name the system of each run:
L, path 1 (10 x 18):
[[-416,12,5,-285,51,236,-289,415,-169,-283,-4,-44,58,-694,159,438,92,-497],
[-385,145,-176,-619,-388,-174,-450,71,243,-402,-302,-224,-229,48,-302,88,6,-18],
[41,170,122,-16,-213,-82,-65,-187,72,-606,526,-334,96,-120,-666,89,2,103],
[-114,235,-164,-130,-196,-157,536,-121,187,-280,467,-365,-88,404,22,-499,-71,139],
[169,127,612,-193,223,61,484,-89,47,130,488,-219,185,506,50,60,-5,-40],
[194,362,-26,-215,282,173,121,443,-195,570,271,-378,142,222,291,-230,-187,-29],
[74,169,181,-135,226,562,-109,69,251,701,-220,-127,164,229,-59,131,-242,302],
[316,61,-265,306,212,432,-302,265,-375,373,-145,172,-81,155,-195,10,-148,550],
[293,-96,-264,618,42,-76,-160,-240,139,441,-496,396,24,97,-91,-140,-87,388],
[120,-484,-130,810,113,124,103,-83,-249,-5,-290,581,-82,-263,168,78,91,84]]
N, path 2 (10 x 18):
[[118,-224,-166,-202,99,54,354,-577,582,327,-40,218,336,-231,-134,-276,28,156],
[-300,31,-219,-238,378,351,32,39,-415,-635,247,408,39,-2,76,276,160,-113],
[-185,174,-81,-202,-221,-647,134,280,435,146,-435,271,-32,-54,321,118,206,-164],
[-27,-508,314,371,78,13,224,163,32,-441,154,-468,187,-111,-146,262,-110,-435],
[-285,422,53,-193,-646,-9,-27,28,28,-12,229,-460,-472,-17,168,-416,-32,94],
[550,-52,523,-384,158,-167,181,-164,54,287,444,-160,267,191,-404,67,90,86],
[-54,749,-502,77,258,265,-206,155,-46,-38,367,-8,333,-330,-140,-23,-142,182],
[-115,128,204,-101,205,319,298,416,259,425,-375,289,17,451,174,439,-12,347],
[222,-33,-99,613,230,-245,-392,526,-564,-31,-174,-154,-37,171,191,111,-153,-334],
[9,-304,104,398,-401,307,-74,-205,237,592,-378,-316,-272,-230,186,-393,-220,117]]
C, path 3 (10 x 18):
[[354,-88,273,482,29,-72,-142,53,242,424,-312,-330,101,488,-264,64,-304,194],
[68,138,-60,788,-6,511,-51,158,-487,-75,182,37,-217,24,-3,-11,-129,382],
[335,-21,-78,147,93,179,-52,-434,-119,608,-168,489,-98,187,100,-320,40,455],
[65,-360,-375,358,479,246,210,-56,-184,-138,-71,714,240,-334,53,190,135,67],
[-434,-66,-363,-85,-101,8,19,-175,210,70,-648,596,-198,-81,526,-74,138,-17],
[-87,-661,80,6,-120,-383,-255,-169,-59,-420,-469,365,-114,-282,-59,313,255,-362],
[-391,46,-276,-88,-495,-238,-438,-311,46,-381,-72,-157,-236,-649,100,-315,55,-376],
[-49,-280,355,-688,-410,-108,-24,-547,294,-317,297,-181,-59,-383,-485,-28,205,-79],
[-129,448,-194,-801,52,-204,4,94,-86,-490,705,-282,187,-216,-176,-100,119,-247],
[-31,387,313,-633,30,-404,439,135,671,75,320,-547,391,350,-128,40,-77,-209]]
C, path 4 (10 x 18):
[[17,85,-448,-159,191,-152,-124,-80,186,56,-122,-15,243,40,-54,-185,-121,-62],
[-255,17,261,117,-85,59,290,17,285,-263,-8,110,17,-17,-18,334,78,18],
[16,-4,-70,-145,-163,-314,-127,165,-284,-110,-60,-77,-298,287,140,-200,31,-81],
[169,-43,274,228,22,-96,-126,-241,85,117,132,-247,212,-229,-57,-20,-88,-283],
[-89,-33,-107,-151,-189,363,187,168,-32,16,230,-191,-163,-177,-97,-126,-12,265],
[108,196,103,-371,264,65,-205,-126,-86,152,46,146,137,255,-63,107,24,48],
[77,156,-233,223,148,-222,241,329,190,-39,24,92,254,-53,-66,135,1,66],
[-237,-50,103,173,-69,116,116,-30,91,-98,-234,-108,-179,478,218,-28,-136,-13],
[237,-78,295,270,-118,-183,-198,88,-361,111,15,65,-181,-91,66,49,111,-82],
[108,-153,-281,164,17,212,-132,-188,-19,181,32,-173,64,-268,-65,-329,-164,24]]
Q, path 5 (10 x 18):
[[49,-471,43,-169,43,174,-128,-314,-14,348,-255,284,18,-517,171,-55,127,-197],
[-225,-64,-414,-311,29,314,-489,-282,-265,-280,-32,127,-72,-388,-59,-121,8,-116],
[-245,-49,-120,-233,-430,-293,-62,-325,284,-427,-133,306,-178,-356,-197,17,268,47],
[-85,-294,-366,28,-26,-369,231,-76,0,-778,204,-91,41,40,-184,-143,69,-213],
[-165,39,243,89,-491,-452,297,55,140,-311,287,-517,-210,-50,161,-247,22,-328],
[348,-334,275,-315,-47,-254,284,435,-74,22,454,-612,81,-76,-258,-31,34,-216],
[157,660,184,-181,-84,12,-93,464,26,243,534,-591,141,-152,-225,23,-125,78],
[133,344,211,-240,96,106,319,613,375,253,101,-31,221,164,-407,502,15,488],
[78,649,-78,347,424,18,-13,475,-47,105,-78,112,181,760,21,304,-191,312],
[100,61,332,703,187,69,196,138,204,574,-515,260,30,507,360,251,-136,189]]
K, path 6 (10 x 18):
[[156,-441,774,-8,-44,-190,256,-120,204,255,-258,-11,-45,435,90,251,78,-132],
[98,-338,-454,367,192,372,-223,357,-601,-43,37,-215,-86,-280,109,-192,-161,-138],
[-201,21,321,-335,-344,193,-401,-455,437,430,-464,-11,-154,-128,-25,17,-31,77],
[249,-45,-424,-161,459,189,-77,110,-230,-189,252,421,356,-352,-464,251,144,218],
[-366,478,-264,228,-134,-344,116,-393,491,-126,-295,326,17,279,302,-212,-20,44],
[180,-619,262,-8,129,-319,524,266,-149,-408,101,260,27,112,-109,369,301,-139],
[-218,-4,-259,275,-324,-247,-313,35,-321,-185,-110,-414,-361,-38,433,-482,-140,-438],
[91,-334,635,-560,-325,99,-67,-113,160,206,154,-285,-61,-536,-281,183,172,-123],
[-54,608,-633,-364,153,276,-314,103,-256,-74,459,-128,140,-271,-144,-292,-95,143],
[-64,691,426,-171,-30,-250,335,-177,635,233,102,224,244,267,18,231,104,207]]
K, path 7 (10 x 18):
[[7,-183,134,33,-33,140,474,45,240,-146,251,-149,83,34,-216,81,-13,162],
[-43,199,-23,17,-67,79,-114,34,-386,-57,65,-3,-290,368,221,-199,-26,92],
[313,-117,357,94,67,-134,-34,-58,67,408,7,-126,160,-60,-10,24,-26,-139],
[-155,-107,-301,5,160,502,78,133,6,20,16,-149,60,-80,29,-84,-171,77],
[-63,190,165,-109,-74,39,-228,-46,24,171,-267,316,-158,166,23,184,90,222],
[273,-160,-213,267,293,-179,-29,37,-1,-52,-30,96,298,-24,-233,68,-55,-26],
[-328,-115,-54,226,-153,167,156,-250,186,-211,-188,81,-150,42,171,-85,-35,29],
[171,-312,81,-216,-42,-179,-105,33,-311,-76,-54,260,-173,-17,-77,62,233,-7],
[-25,62,-175,100,31,-160,-242,-223,29,-19,12,-122,157,-309,95,-222,-78,-359],
[-186,-70,51,-409,-155,106,290,16,268,-92,102,83,-29,-273,-60,98,169,79]]
L, path 8 (10 x 18):
[[-130,541,182,-64,-66,-81,-323,-224,139,273,117,-265,146,-280,310,-140,-117,-402],
[-156,-248,-8,-450,-63,462,301,430,175,-18,37,-131,-63,-134,-268,241,37,278],
[93,387,-148,-173,158,-32,-537,-296,-270,-89,62,-17,-13,495,-142,-165,-120,64],
[229,216,64,353,-142,-147,411,211,392,218,208,-47,170,-214,-254,58,10,359],
[-109,-307,-202,167,350,388,174,-143,-174,-94,-78,-72,21,527,244,-192,-225,-67],
[249,226,517,189,-214,-230,-159,101,-173,460,-88,174,-229,29,207,112,154,66],
[197,-538,-380,-43,290,179,-26,121,-9,257,-121,-108,252,-390,-87,-113,-114,-152],
[-348,291,12,39,-166,323,-287,-327,-61,-20,-243,478,-262,-100,232,63,86,190],
[296,-359,-192,-12,46,-473,35,303,-28,-220,-134,298,72,-72,-393,259,213,106],
[-278,213,-217,466,14,-130,-184,-399,87,-346,-28,-50,131,-157,252,-185,-143,-406]]
Q, path 9 (10 x 18):
[[64,-329,-204,209,165,-150,27,87,201,-379,-221,91,210,123,-422,271,-33,69],
[-179,199,62,514,-285,-24,12,-86,-95,-251,61,-224,-299,289,160,-213,-142,44],
[320,-475,350,-122,-59,-151,301,-117,8,272,69,-95,-51,157,-42,-132,91,12],
[135,298,-96,-91,229,222,-154,-34,-322,173,445,-168,162,-206,91,-240,-101,-135],
[-185,150,82,-428,-132,157,132,121,371,248,-116,182,13,-297,-21,222,130,188],
[-38,108,-275,-71,331,-85,-194,208,-187,-366,-104,239,146,268,-129,273,12,-11],
[-134,141,24,571,-261,-254,28,-14,267,-34,-303,37,-105,36,158,1,-45,-2],
[131,-624,156,141,116,194,124,-36,-207,-54,-56,-208,-75,298,-37,-44,-101,-102],
[175,256,165,-12,-202,26,-313,-237,-301,307,228,-129,-201,-150,139,-353,16,-18],
[115,-185,-60,-409,138,244,180,-139,231,191,114,187,249,-387,-250,68,123,158]]
N, path 10 (10 x 18):
[[-215,-90,-241,-227,97,-648,-196,423,-6,-264,-524,97,-37,283,307,201,65,-520],
[-128,-339,464,642,-403,-198,222,-71,306,-148,-29,-304,-32,-497,116,90,-1,-377],
[-133,-217,14,-411,-441,159,152,-50,-96,-355,396,-679,-391,207,-243,-442,-79,87],
[289,612,456,-514,-52,-294,-100,-494,34,244,545,64,162,-40,-148,-90,191,6],
[160,311,-454,-87,449,163,368,331,272,-51,378,162,591,-253,-460,236,0,329],
[-517,594,36,7,294,378,4,537,94,34,-301,79,56,440,479,450,-174,-31],
[358,-206,294,621,-96,-436,116,777,-250,377,-247,-160,-200,182,259,159,-9,-109],
[131,-296,24,391,-174,380,-433,-143,-155,358,-47,-875,-119,-157,6,-481,-461,-215],
[284,-70,279,-297,-316,556,-284,-507,-402,402,226,175,-458,-96,-275,-277,133,608],
[413,84,-552,-406,495,-164,-561,-382,-125,58,-149,607,354,121,-522,16,85,280]]
U, path 11 (10 x 18):
[[152,-66,-133,-92,195,399,148,67,51,261,203,46,236,-403,-200,21,-10,203],
[-196,388,-215,-199,83,40,-97,187,107,37,-257,301,-23,281,63,164,10,255],
[276,-145,35,431,175,-413,-62,214,-24,-3,-189,97,178,89,-89,230,6,-142],
[-194,-172,-179,421,-68,181,31,6,-70,-114,-155,-289,-166,190,260,-278,-233,-128],
[38,-321,400,-75,-238,137,-97,-330,-267,39,-48,135,-347,19,64,-40,144,41],
[142,-3,-305,-304,27,20,-279,-312,-116,62,197,48,93,-407,-150,-308,43,-23],
[-242,245,-133,-64,43,97,236,-202,457,-64,-32,411,211,-258,-28,172,110,175],
[-43,-32,-245,-82,104,-378,185,449,-35,-447,-62,229,52,154,-113,275,160,-18],
[-139,78,203,295,-99,-413,4,50,99,-224,-35,-400,14,214,264,-32,-132,-497],
[-6,-407,410,47,-276,284,240,53,-132,-20,260,-471,-241,-115,3,-90,-44,-83]]
U, path 12 (10 x 18):
[[-382,24,-694,105,21,339,171,-61,-20,-301,10,23,-108,-42,242,-409,-123,88],
[-50,-190,473,-215,-139,-332,80,-295,36,-167,-185,517,-170,119,68,310,361,-90],
[60,-140,-454,-74,84,-255,-98,101,-163,-276,275,-284,210,-456,-54,-265,-32,-432],
[-524,172,374,-74,-326,209,310,-231,509,-133,-35,-34,-97,-77,178,156,42,0],
[239,-113,60,-430,-53,-217,-1,433,-352,-301,384,-115,-73,-44,-397,186,212,42],
[-118,645,132,-4,-62,-164,-66,-152,369,137,208,-470,245,95,106,-188,-233,-194],
[178,-219,330,27,87,348,554,433,77,145,261,-104,64,31,-214,292,21,326],
[31,496,-89,-309,140,-5,-403,278,-317,215,-12,-256,-100,564,138,-121,-179,22],
[417,-85,378,455,109,28,-2,-23,177,667,-115,-47,227,-114,-31,81,-106,63],
[-70,-118,-500,65,198,633,-153,250,-287,127,-219,14,-152,226,19,-147,-220,367]]

runs to name:
path 13 (2 x 18):
[[52,114,-275,402,23,-375,61,-277,-59,-286,-16,261,7,271,73,-220,12,0],
[-9,-481,15,149,85,-113,410,-248,-7,-193,13,110,15,66,212,-140,79,-246]]
 => U
path 14 (2 x 18):
[[100,-176,230,-283,201,126,381,55,134,383,-73,108,54,351,152,42,32,108],
[81,316,-67,111,384,91,-297,67,-366,211,21,195,151,14,313,29,-40,-194]]
 => Q
path 15 (2 x 18):
[[-77,317,157,241,-176,-115,-259,-77,-76,53,37,-115,-73,-181,223,-61,-31,-217],
[134,-237,28,-326,-61,58,214,139,196,110,136,-216,73,-110,-302,5,21,133]]
 => K
path 16 (2 x 18):
[[75,367,-237,-212,-201,-329,216,-214,344,281,124,-118,5,181,71,-540,-37,191],
[-56,-102,286,-95,387,153,445,59,3,-198,320,159,324,-84,105,375,131,-257]]
 => Q
path 17 (2 x 18):
[[347,-115,-88,-179,231,199,-101,241,-452,116,540,-303,196,-454,-184,-124,-14,-138],
[-338,634,-16,-289,-152,274,-57,-183,435,379,-29,-175,22,21,220,-202,-164,128]]
 => K
path 18 (2 x 18):
[[57,-68,133,-270,-129,-57,91,-366,74,-309,411,-66,69,-228,-356,-60,127,14],
[-121,430,-102,-316,19,-71,342,16,203,-165,465,19,160,-108,1,-56,104,44]]
 => U
path 19 (2 x 18):
[[-95,253,-80,120,-243,2,49,69,235,313,-228,190,-141,-77,130,-59,35,294],
[147,-313,-102,33,268,18,-163,27,-121,-217,-152,118,129,218,-320,229,-26,35]]
 => U
path 20 (2 x 18):
[[86,-114,-141,79,77,299,-72,222,62,40,17,-284,124,-75,-313,62,-185,153],
[-81,345,159,50,-78,200,-296,-59,-138,137,-120,91,-200,257,101,51,-52,189]]
 => N
path 21 (2 x 18):
[[328,259,477,21,-78,174,55,-18,-143,94,518,-223,-61,251,-416,79,1,408],
[244,645,-391,7,288,8,-194,62,-1,341,147,-45,267,252,-141,-206,-193,295]]
 => N
path 22 (2 x 18):
[[-31,237,68,46,51,101,-203,256,87,362,-242,-85,46,93,104,131,-117,40],
[181,-138,0,296,45,149,-198,226,-103,171,-210,-39,-21,69,-165,122,-115,187]]
 => U
path 23 (2 x 18):
[[-28,106,94,-42,-56,-578,-421,-119,-49,-204,-396,115,-131,569,70,87,31,-230],
[257,-411,-18,791,-25,-131,162,-57,-22,2,38,-32,109,-417,-20,-93,-37,-142]]
 => Q
path 24 (2 x 18):
[[-35,110,-2,-95,-67,117,238,167,-249,-29,369,-107,-141,-51,196,-178,55,6],
[144,96,125,-426,65,-87,-55,122,82,355,70,-149,135,-59,-10,-19,22,-92]]
 => N
path 25 (2 x 18):
[[671,-251,321,175,-7,-644,216,-137,204,178,222,-153,275,110,-480,-17,62,41],
[-331,241,-240,315,155,577,293,134,-244,-258,464,-384,-9,-3,338,-294,-257,-75]]
 => C
path 26 (2 x 18):
[[205,201,259,205,-7,-145,-92,-175,67,214,136,118,165,-315,-48,95,84,-54],
[-65,-239,-361,-78,0,200,268,93,28,-124,71,-88,-43,38,-97,-217,-52,196]]
 => C
path 27 (2 x 18):
[[-271,-103,-2,-73,370,-38,-503,161,-112,-5,-564,-10,154,89,424,316,-132,-691],
[-213,51,196,61,-521,30,-514,394,30,-31,-266,-258,-277,-612,-161,332,22,-62]]
 => L
path 28 (2 x 18):
[[-171,-197,3,68,-128,-57,300,306,35,-60,-167,-126,-203,242,288,-46,-17,-75],
[149,-131,301,32,-126,-183,-119,-50,-194,75,166,-364,-82,-81,133,-182,-16,-357]]
 => N
path 29 (2 x 18):
[[-6,312,-29,-164,-327,-97,-314,11,-38,-81,-152,301,-304,148,-296,115,153,479],
[152,-48,-230,350,241,-225,260,-303,250,-243,13,300,329,219,-245,6,-12,151]]
 => Q
path 30 (2 x 18):
[[288,-106,52,162,49,-250,-106,-22,-26,91,164,-242,208,-291,-101,-96,-32,-265],
[-212,49,-28,-127,-122,476,135,-12,150,23,186,-271,-50,-134,-23,-116,-115,152]]
 => C
path 31 (2 x 18):
[[-113,-260,-442,-172,80,181,10,23,-108,-127,70,98,62,-550,54,-146,73,-145],
[-316,48,87,-568,-74,80,-89,-229,366,26,-218,176,29,-124,2,168,112,-64]]
 => C
